50 stands for zero in the data rows.
Some points, one per row:
<49 42 42 39 37 54 29 50>
<09 62 65 57 66 97 46 20>
<69 41 62 68 54 68 54 70>
<38 81 58 58 62 67 53 35>
<58 28 58 42 39 39 55 56>
<26 45 45 31 71 30 41 49>
<15 34 52 22 18 68 54 38>
<92 50 53 44 59 54 47 34>
<42 61 59 46 29 32 63 48>
<80 37 60 57 48 43 51 66>
<56 36 57 63 67 48 27 72>
<53 70 48 63 73 48 61 47>
<55 48 49 34 43 59 35 43>
<90 79 50 52 50 46 58 74>
<55 40 48 58 54 58 39 51>
<19 56 43 68 51 63 62 28>
<72 21 30 61 33 73 80 46>
<58 41 55 66 40 55 73 15>
<59 69 63 38 66 29 85 48>
<42 67 47 72 37 95 81 35>
<58 20 51 58 34 66 40 71>
<67 65 52 52 52 50 54 61>
<27 30 69 25 22 66 45 39>
<36 56 56 49 45 91 58 26>
<32 82 53 59 99 49 07 50>
<32 93 65 45 83 31 41 32>
<33 43 51 26 55 35 13 65>
<27 29 43 61 99 35 56 42>
<23 74 48 37 43 25 53 12>
<27 54 45 59 54 54 50 35>
Here are 12 more points, each followed by its number:
<63 46 50 45 41 87 76 78> 0
<59 63 57 70 36 53 79 42> 1
<57 59 52 38 50 23 50 59> 2
<67 27 43 61 37 64 78 73> 3
<78 42 33 63 40 51 57 70> 4
<50 51 41 34 56 15 60 77> 5
<40 49 55 61 49 47 39 52> 6
<40 74 43 43 57 61 67 31> 7
<46 44 61 53 23 39 41 69> 8
<50 62 52 48 43 24 43 46> 9
<78 52 47 66 59 36 84 58> 10
<41 18 31 46 40 44 55 61> 11
Which three of these numbered points are nearest to each point below by angle, seen from the average point of the first points? Their numbers follow each, nearest first.
<37 45 74 28 68 29 77 59> > 5 2 10
<45 49 45 41 46 47 47 56> > 5 11 2
<65 62 60 24 57 01 47 69> > 2 5 9
<42 63 50 47 53 39 39 39> > 9 2 6
<77 47 44 67 62 48 77 57> > 10 4 3
<47 08 23 46 35 48 54 58> > 11 3 4
<53 62 54 35 61 16 51 57> > 2 5 9
<65 34 36 59 46 61 80 45> > 3 10 4
<65 54 63 51 54 33 37 64> > 2 9 5
<63 27 37 38 42 03 56 64> > 5 2 11
<53 64 51 61 70 49 57 50> > 10 1 7
<67 17 60 63 64 65 71 51> > 3 10 0
<53 70 63 75 36 57 75 42> > 1 10 7
<61 70 60 45 60 49 73 60> > 10 1 2
<50 50 43 54 46 40 68 48> > 10 1 5
<55 50 44 58 39 61 37 48> > 4 8 6
<48 61 55 23 61 00 52 61> > 2 5 9
<66 34 50 24 14 44 41 69> > 8 11 4
<59 37 50 28 18 41 45 65> > 8 11 2
<31 58 50 46 47 31 49 40> > 9 2 5
<44 09 26 46 34 45 49 56> > 11 3 4
<55 36 52 43 48 57 61 62> > 3 0 11
<97 29 59 56 70 65 76 96> > 3 0 4
<36 64 49 48 53 39 47 35> > 9 7 2
<56 59 56 48 74 33 73 47> > 10 5 2
<26 54 61 61 49 47 29 55> > 6 8 9
<43 21 29 40 33 41 57 56> > 11 3 5
<39 59 55 34 27 68 59 49> > 0 8 7
<53 66 59 62 44 47 67 48> > 1 10 9
<51 26 28 48 51 43 58 62> > 11 4 3
<40 37 41 52 44 36 12 59> > 6 8 11
<56 31 39 41 45 03 57 61> > 5 2 9
<50 52 49 46 59 74 63 45> > 0 7 3
<71 41 36 48 64 54 58 72> > 4 3 10
<37 35 40 29 30 53 50 59> > 11 8 5
<51 56 53 69 37 57 67 55> > 1 3 10
<78 28 20 43 78 26 57 65> > 5 4 10
<42 55 65 54 56 81 38 50> > 0 6 7
<50 62 57 45 50 54 62 56> > 0 1 10
<65 42 40 47 63 51 52 70> > 4 5 3
<51 66 30 68 40 60 92 43> > 1 10 7
<54 36 51 60 29 63 40 65> > 8 4 3
<72 41 62 69 49 68 68 75> > 3 0 4
<44 24 54 67 23 84 43 46> > 3 0 11
<35 53 33 39 38 39 29 30> > 9 11 6
<68 21 54 34 12 69 74 68> > 3 0 4
<48 62 47 78 55 60 59 59> > 1 10 4
